arr =
[[106 111 149 125 152 118 151 141 111 122 115 138 121 154 110]
 [137 121 119 128 128 122 119 117 123 116 118 132 139 120 138]]
The 1st entry on the diagonal from the top-right corner is 110
The entry just right of 120? 138
The smallest entry in the first column -> 106
The entry just left of the largest entry: 121
The largest entry in the last row? 139
The second-last entry, reading row by row? 120
The third largest entry -> 151
The maximum: 154
The entry in the bottom-left corner: 137
The 3rd entry, reading row by row? 149

Read these off the grid that follows. Counting starts at 1.
1) Read off the entry just left of the largest entry.
2) Read off the entry at row 2, column 2.
3) Read off the bottom-right entry.
4) Read off the bottom entry of the column that holds the smallest entry.
5) Read off the entry in row 3 and column 1.
6) Read off the entry in row 1 and column 3.
7) Read off the entry in row 2 and column 1.
8) Read off the largest entry.
115	149	123	148
142	106	136	108
120	141	127	140
126	116	131	119
119	131	139	134
147	114	133	113
110	131	140	136
123	142	131	142
129	143	123	140
136	135	123	132
1) 115
2) 106
3) 132
4) 135
5) 120
6) 123
7) 142
8) 149

[[137 116 134 112 126]
 [114 135 124 137 140]
 [105 155 132 126 119]
 [124 146 136 117 125]
 [116 108 121 144 136]
 [143 107 134 101 140]
 [121 139 131 132 132]]
The 2nd entry on the main diagonal?
Answer: 135
The 4th entry, reading row by row?
Answer: 112
The 1st entry on the diagonal from the top-right corner is 126
The 1st entry in reading order: 137
The entry just left of 125: 117
The entry just right of 101?
Answer: 140
The entry just left of the centre entry is 146
The entry just left of 117: 136
The entry directly below 119?
Answer: 125
The entry directly above the centre entry?
Answer: 132
The entry directly above the smallest entry?
Answer: 144
The 2nd entry on the diagonal from the top-right corner -> 137
The entry just left of 144?
Answer: 121
The median entry: 131

Read these off the array that follows. Counting starts at 1.
1) Read off the entry in row 1 and column 1.
2) Read off the entry in row 1 and column 2.
3) Read off the bottom entry of the column that holds the largest entry.
4) Read off the top entry of the column that holds the smallest entry.
120	140	131	149	134	122
130	127	148	145	110	107
1) 120
2) 140
3) 145
4) 122

Read these off the table that follows.
1) Give the 1st entry on the diagonal from the top-right corner.
2) Give the third entry on the main diagonal.
3) Give the entry just right of the largest entry.
4) Give the smallest entry in the last column.
5) Give the 3rd entry, reading row by row.
6) Give the largest entry in the last column.
7) Give the fourth entry from the end, reading row by row.
8) Give the fifth entry from the end, reading row by row.
130	141	121	132	141	133	140	136	132
125	133	126	125	131	125	130	131	133
125	127	114	127	123	124	132	142	115
132	130	137	130	134	131	127	120	137
130	117	136	127	120	126	119	118	126
136	129	127	138	132	136	134	129	118
143	125	147	141	133	142	126	108	128
129	135	109	132	131	131	141	148	112
120	120	118	119	117	115	124	137	124
137	125	127	138	127	136	131	129	112
125	122	116	127	119	123	128	140	113
138	119	129	138	122	136	127	126	106
1) 132
2) 114
3) 112
4) 106
5) 121
6) 137
7) 136
8) 122

Read these off the grid that follows. Counting starts at 1.
1) The smallest entry?
2) The bottom-left entry?
3) The bottom-right entry?
4) The bottom entry of the column that holds the largest entry?
5) The entry in row 2 and column 1?
6) The entry in row 3 and column 3?
7) The bottom entry of the column that holds the smallest entry?
8) The top entry of the column that holds the smallest entry?
[[136 138 147 144 124 123 124 135 112]
 [134 135 126 123 131 124 116 156 119]
 [126 130 153 119 108 140 131 127 133]
 [124 100 121 126 131 127 112 137 146]
 [131 130 116 117 136 142 126 109 150]
 [134 132 128 111 138 118 151 125 138]]
1) 100
2) 134
3) 138
4) 125
5) 134
6) 153
7) 132
8) 138

B = 149	143	143	116	112	102	156	100	115	153
The second entry from the right -> 115
The entry just left of 116 -> 143
Find the third smallest entry.
112

Questions about the array below. Counting starts at 1.
1) Report the entry just right of 142.
2) Report the entry in the top-left corner.
3) Report the top-right entry.
4) Report the entry in the bottom-right corner.
5) Report the entry in row 2 and column 1.
6) Report the entry in row 1 and column 2.
[[148 135 130 138 131 128 142 132 134 123 149]
 [154 137 125 137 131 123 141 128 130 123 153]]
1) 132
2) 148
3) 149
4) 153
5) 154
6) 135
